Small tables with named rows and columns. After each table, cells are looked up by row and column.

Lod:
         Fibez  Kef  Ler  Pas  Dev  Dapu  Pom  Kovakiz  Lup  Voresit
Sarug      116  115  121  108  129   111  114       99  115      115
Seban      114  117  116  111  123   113  114      107  115      115
Kego       136  111  136  116  120   112  132      121  116      113
Momivit    121  121  104  112  116   121  129      113  131      113
Vop        100  119  101  117  113   119  102      111  115      115
Vev        116  115  111  126  105   121  117      131  116      118
Muv        116  118  114  116  116   117  118      117  118      116
Togelo     111  147  106  121  121   119  128      123  116      108
Pila       140  111  138  114  120   111  137      121  120      114
Rasup      124  113  119  115  115   115  111      133  112      112
Gar        127  112  122  114  114   112  109      141  112      108
Kodebut    122  106   79  183   35   152  130      220  114      128

What is the Lup of Vop in Lod?
115
What is the Dev of Muv in Lod?
116
What is the Dapu of Togelo in Lod?
119
What is the Fibez of Togelo in Lod?
111
What is the Kovakiz of Vop in Lod?
111
What is the Pom of Seban in Lod?
114
What is the Pom of Muv in Lod?
118
What is the Ler of Vev in Lod?
111
What is the Ler of Muv in Lod?
114
What is the Pas of Momivit in Lod?
112
What is the Pas of Togelo in Lod?
121
What is the Fibez of Rasup in Lod?
124
What is the Fibez of Gar in Lod?
127
What is the Pom of Sarug in Lod?
114
What is the Lup of Vev in Lod?
116
What is the Voresit of Vop in Lod?
115

Table Bubebi
           Bav  Vofasir   Lene    Kiz    Nuf    Nok    Tad
Fileri    6918    10890  10239  12298  18466  66103  62429
Sivetun  68757    26623  73393  21120  63752  21694  52828
Seso     45020     6860  50609   8613  40751  20294  39560
Gagedi   12573    41146  12936  52084   8162  25165  69763
Funufak   4927    14076   5576  16449  16338  70464  73873
Defevo    2796     6019   3036   5929  22939  61476  62799
Dus      80897    74051  74042  80387  64715  14085  35820
Rizagop  50163    30745  45711  41221  48692  37107   7826
Ligil    77398    86301  77978  77161  68929  33689  27171
Rav      33168    70570  25836  73681  35612  68688  53883
Zakek    35210    71020  30834  71101  33617  62173  26978
Magozi   60804    15856  63106  17357  60649  21287  63789

Vofasir of Rav: 70570
Bav of Rizagop: 50163
Nuf of Sivetun: 63752
Lene of Magozi: 63106
Vofasir of Ligil: 86301
Lene of Ligil: 77978
Bav of Dus: 80897
Nuf of Dus: 64715
Nuf of Magozi: 60649
Nok of Defevo: 61476
Kiz of Fileri: 12298
Vofasir of Magozi: 15856
Nok of Ligil: 33689
Vofasir of Sivetun: 26623
Lene of Dus: 74042
Bav of Ligil: 77398
Kiz of Seso: 8613
Nuf of Rizagop: 48692
Bav of Fileri: 6918

Menolas
|  | Ramova | Mudi | Fuza | Golez |
|---|---|---|---|---|
| Zop | 4.999 | 1.502 | 1.472 | 9.082 |
| Mora | -1.173 | 1.453 | -0.639 | 6.598 |
| Kapufus | -5.608 | -3.374 | 4.415 | -4.377 |
| Gur | 5.178 | 1.394 | 1.670 | 9.128 |
| Rugani | -1.000 | 1.490 | -0.385 | 6.519 |
| Rupasom | -5.346 | -3.651 | 4.780 | -4.381 |
| Bul | -1.107 | 1.745 | -0.364 | 6.726 |
| Gis | -5.996 | -3.486 | 4.951 | -3.955 |
| Lukala | -2.253 | 0.983 | 0.690 | 5.437 |
| Nidoka | -7.015 | -2.270 | 4.002 | -3.301 |
| Guguz | -6.839 | -2.408 | 4.410 | -3.265 |
| Sufelap | 6.221 | 2.300 | 0.974 | 9.680 |
| Lolonev | 5.406 | 1.767 | 1.405 | 9.258 |

Golez of Lukala is 5.437
Ramova of Lukala is -2.253
Ramova of Sufelap is 6.221
Golez of Gis is -3.955
Golez of Kapufus is -4.377
Golez of Sufelap is 9.680
Golez of Guguz is -3.265
Mudi of Nidoka is -2.270
Mudi of Rupasom is -3.651
Mudi of Kapufus is -3.374
Ramova of Lolonev is 5.406
Mudi of Zop is 1.502
Which row has the largest Ramova? Sufelap

Pov.tsv
	Modomi	Nuvib	Zokozir
Dal	-0.32	0.23	-0.89
Lazime	-0.47	-0.34	0.35
Tuvakev	-0.16	-0.21	0.14
Kuzigo	-0.31	-0.28	0.14
Buv	-0.18	-0.16	-0.10
Bufizeg	0.43	-0.52	0.60
Meludut	-0.59	-0.38	0.46
Nef	-0.31	0.00	-0.75
Mazo	-0.33	-0.02	-0.64
Goz	-0.15	-0.16	-0.13
Nirorut	-0.57	-0.38	0.42
Roditil	-0.32	-0.26	0.08
Dus	-0.15	-0.15	-0.12

Nuvib of Lazime = -0.34
Modomi of Roditil = -0.32
Modomi of Buv = -0.18
Modomi of Dal = -0.32
Nuvib of Kuzigo = -0.28
Zokozir of Meludut = 0.46
Nuvib of Buv = -0.16
Modomi of Nef = -0.31
Nuvib of Bufizeg = -0.52
Zokozir of Lazime = 0.35
Modomi of Kuzigo = -0.31
Zokozir of Kuzigo = 0.14
Modomi of Tuvakev = -0.16

Table Pak
columns: Dobimuf, Redore, Samo, Virido, Ravelep, Zef
Nipedag: [4.105, -3.756, -5.907, -1.631, 1.382, -4.530]
Votulof: [4.702, -3.826, -6.236, -1.374, 2.474, -4.078]
Befad: [5.107, -3.900, -6.362, -1.152, 3.257, -3.864]
Redibo: [5.445, -4.034, -6.568, -1.087, 3.824, -3.579]

What is the Zef of Befad in Pak?
-3.864
What is the Dobimuf of Befad in Pak?
5.107
What is the Samo of Redibo in Pak?
-6.568
What is the Samo of Nipedag in Pak?
-5.907
What is the Zef of Redibo in Pak?
-3.579
What is the Zef of Votulof in Pak?
-4.078
Row with the largest Ravelep: Redibo

Gan
cols = Mararat, Potuba, Sepas, Nel
Riz: [31, 121, 140, 184]
Tik: [89, 106, 105, 97]
Tegariv: [192, 92, 108, 69]

What is the Mararat of Riz in Gan? 31
What is the Potuba of Tegariv in Gan? 92
What is the Nel of Tegariv in Gan? 69
What is the Sepas of Riz in Gan? 140
What is the Sepas of Tik in Gan? 105
What is the Mararat of Tik in Gan? 89
Row with the largest Mararat: Tegariv

Table Babapot
         Lud  Kat  Sas
Gutavez  6.3  5.4  4.9
Reg      7.0  3.1  4.8
Kud      5.6  8.9  5.0
Disazas  5.6  8.3  5.0
Roz      5.8  2.0  5.0

What is the Lud of Kud in Babapot? 5.6
What is the Kat of Kud in Babapot? 8.9
What is the Sas of Roz in Babapot? 5.0
What is the Lud of Disazas in Babapot? 5.6
What is the Kat of Reg in Babapot? 3.1
What is the Kat of Disazas in Babapot? 8.3
What is the Kat of Gutavez in Babapot? 5.4
What is the Sas of Disazas in Babapot? 5.0
What is the Lud of Roz in Babapot? 5.8
What is the Sas of Reg in Babapot? 4.8
What is the Kat of Roz in Babapot? 2.0
What is the Sas of Gutavez in Babapot? 4.9
What is the Sas of Kud in Babapot? 5.0
What is the Lud of Reg in Babapot? 7.0
What is the Lud of Gutavez in Babapot? 6.3
Which row has the largest Lud? Reg

Table Seti
cols = Maf, Pazo, Pepi, Lopigu
Nur: [45, 52, 12, -2]
Mit: [-52, 23, 74, -16]
Ratali: [47, -13, 12, 77]
Kupo: [17, 10, 5, 34]
Dozuko: [40, 33, -6, 2]
Runa: [35, 31, -1, 7]
Vam: [-28, 19, 60, -10]
Tival: [-29, 22, 59, -6]
Gugel: [25, 22, 11, 19]
Zasadi: [35, 30, 16, 3]
Rol: [49, 43, -20, -3]
Bev: [25, 26, 8, 13]

What is the Lopigu of Ratali in Seti? 77
What is the Lopigu of Vam in Seti? -10
What is the Maf of Bev in Seti? 25
What is the Maf of Zasadi in Seti? 35
What is the Lopigu of Gugel in Seti? 19
What is the Pazo of Rol in Seti? 43
What is the Maf of Runa in Seti? 35
What is the Lopigu of Mit in Seti? -16
What is the Pazo of Zasadi in Seti? 30
What is the Pepi of Dozuko in Seti? -6
What is the Lopigu of Bev in Seti? 13
What is the Pepi of Kupo in Seti? 5
What is the Pazo of Gugel in Seti? 22
What is the Maf of Rol in Seti? 49
What is the Maf of Mit in Seti? -52
What is the Lopigu of Tival in Seti? -6
What is the Lopigu of Kupo in Seti? 34
What is the Lopigu of Zasadi in Seti? 3
What is the Pazo of Runa in Seti? 31
Which row has the largest Maf? Rol

Table Gezinis
,Derudov,Patim,Niz,Nuz,Sonide,Tuzedo,Zofubun,Fuvimo
Lesed,5312,5236,4350,5070,5166,4189,5577,3196
Zugin,4455,4747,4107,5276,4432,3377,5088,6590
Gibi,5066,4749,5240,5327,3857,6340,3817,6218
Bev,5935,5135,5519,5404,4797,3919,5716,6138
Nak,5080,5103,3841,5298,4451,4032,5939,4226
Kotebu,4554,5540,5709,4813,2569,5392,2213,6884
Mem,4060,5025,4110,5246,4342,4017,5873,5958
Zipe,5195,4960,5204,4829,4978,4186,9342,4357
Totuse,5225,4819,4859,4587,4425,4440,3999,4280
Vege,4851,5019,4522,5302,4947,5409,6817,3920
Val,5326,5634,5539,5066,5775,5567,6519,6774
Memepe,4256,4779,5597,4794,6462,4715,3674,5667

Tuzedo of Nak: 4032
Niz of Totuse: 4859
Patim of Vege: 5019
Patim of Nak: 5103
Patim of Zugin: 4747
Fuvimo of Zipe: 4357
Patim of Mem: 5025
Zofubun of Zipe: 9342
Tuzedo of Totuse: 4440
Niz of Kotebu: 5709
Derudov of Bev: 5935
Zofubun of Val: 6519
Nuz of Memepe: 4794
Which row has the largest Tuzedo? Gibi

